-1.208 -0.206 -1.963 7.195 3.026 6.033 6.599 4.370
4.024 2.686 4.822 -6.670 -1.287 -5.303 -5.901 -3.266
-1.073 -0.202 -1.803 6.413 2.726 5.339 5.886 3.829
-1.164 -0.214 -2.005 7.118 3.054 5.907 6.537 4.220
3.788 2.514 4.613 -6.558 -1.376 -5.199 -5.818 -3.203
->
-1.164 -0.214 -2.005 7.118 3.054 5.907 6.537 4.220
-1.208 -0.206 -1.963 7.195 3.026 6.033 6.599 4.370
-1.073 -0.202 -1.803 6.413 2.726 5.339 5.886 3.829
3.788 2.514 4.613 -6.558 -1.376 -5.199 -5.818 -3.203
4.024 2.686 4.822 -6.670 -1.287 -5.303 -5.901 -3.266

-1.821 2.106 -2.582 -2.157
-2.259 2.138 -2.628 -2.520
2.027 -2.109 2.980 2.369
2.201 -2.260 3.331 2.741
-2.073 2.036 -2.526 -2.308
3.377 -3.396 7.290 4.264
-2.268 2.024 -2.639 -2.461
2.202 -2.165 2.894 2.404
2.133 -2.041 3.022 2.150
-1.859 2.121 -2.396 -2.311
->
3.377 -3.396 7.290 4.264
2.201 -2.260 3.331 2.741
2.202 -2.165 2.894 2.404
2.027 -2.109 2.980 2.369
2.133 -2.041 3.022 2.150
-2.268 2.024 -2.639 -2.461
-2.073 2.036 -2.526 -2.308
-1.821 2.106 -2.582 -2.157
-1.859 2.121 -2.396 -2.311
-2.259 2.138 -2.628 -2.520

6.466 5.787 -2.815
-5.603 -5.008 3.478
->
-5.603 -5.008 3.478
6.466 5.787 -2.815

6.436 1.171 6.649 -8.411 -1.539 5.784
-5.780 -6.905 1.337 -0.769 2.504 -1.717
->
-5.780 -6.905 1.337 -0.769 2.504 -1.717
6.436 1.171 6.649 -8.411 -1.539 5.784

-0.329 2.288 -0.665 -0.570 0.845
3.174 5.991 -1.247 -0.070 -3.716
1.998 1.479 1.712 0.828 -0.761
4.037 6.233 1.188 0.686 -3.168
1.175 4.445 1.402 -0.076 -1.772
->
1.998 1.479 1.712 0.828 -0.761
-0.329 2.288 -0.665 -0.570 0.845
1.175 4.445 1.402 -0.076 -1.772
3.174 5.991 -1.247 -0.070 -3.716
4.037 6.233 1.188 0.686 -3.168

4.195 -5.874 -7.725 -1.450 3.053 4.660
4.556 -4.641 -6.481 -0.893 1.751 4.094
2.672 -6.548 -7.782 -2.011 4.452 4.440
3.731 -6.195 -7.913 -1.656 3.556 4.634
4.445 -4.148 -5.951 -0.865 1.517 3.752
4.459 -5.503 -7.381 -1.262 2.508 4.505
->
2.672 -6.548 -7.782 -2.011 4.452 4.440
3.731 -6.195 -7.913 -1.656 3.556 4.634
4.195 -5.874 -7.725 -1.450 3.053 4.660
4.459 -5.503 -7.381 -1.262 2.508 4.505
4.556 -4.641 -6.481 -0.893 1.751 4.094
4.445 -4.148 -5.951 -0.865 1.517 3.752

1.728 1.391 4.534
4.384 -4.262 1.708
0.429 4.002 5.410
-1.411 0.001 2.226
-7.141 -1.172 2.237
-1.738 2.029 -4.424
-7.488 -0.686 -2.125
7.077 5.828 -5.705
-2.085 1.298 7.476
6.681 -6.166 -1.697
1.196 5.923 2.204
->
6.681 -6.166 -1.697
4.384 -4.262 1.708
-7.141 -1.172 2.237
-7.488 -0.686 -2.125
-1.411 0.001 2.226
-2.085 1.298 7.476
1.728 1.391 4.534
-1.738 2.029 -4.424
0.429 4.002 5.410
7.077 5.828 -5.705
1.196 5.923 2.204
---
6.203 1.244 3.907 -3.509 -0.522
6.716 1.388 4.287 -3.452 -0.588
-5.751 1.617 -2.422 8.097 4.413
-5.397 1.522 -2.246 7.783 4.095
->
1.244 3.907
1.388 4.287

5.436 -5.462 8.032 6.752
-5.506 5.605 -7.389 -6.011
-5.603 5.606 -6.843 -5.529
->
-5.462 8.032
5.605 -7.389

-2.194 -5.366 -6.769 -3.466 3.543
-0.261 -4.888 2.314 8.692 -1.508
->
-5.366 -6.769
-4.888 2.314

-2.068 0.790 3.233
-1.840 -1.394 2.917
2.717 6.963 -4.938
->
0.790 3.233
-1.394 2.917

-8.114 3.945 1.920
1.719 -2.831 -0.060
->
3.945 1.920
-2.831 -0.060

-1.333 1.474 -3.793
3.117 1.312 -4.801
3.189 0.045 -6.813
-1.237 -0.855 -4.801
->
1.474 -3.793
1.312 -4.801

-4.438 5.939 2.914
6.403 -7.476 -4.572
5.046 -6.447 -3.385
->
5.939 2.914
-7.476 -4.572

-2.931 -5.118 -1.616
-3.410 -5.359 -1.691
-3.344 -5.093 -1.269
5.987 7.057 4.250
5.840 7.076 4.494
->
-5.118 -1.616
-5.359 -1.691
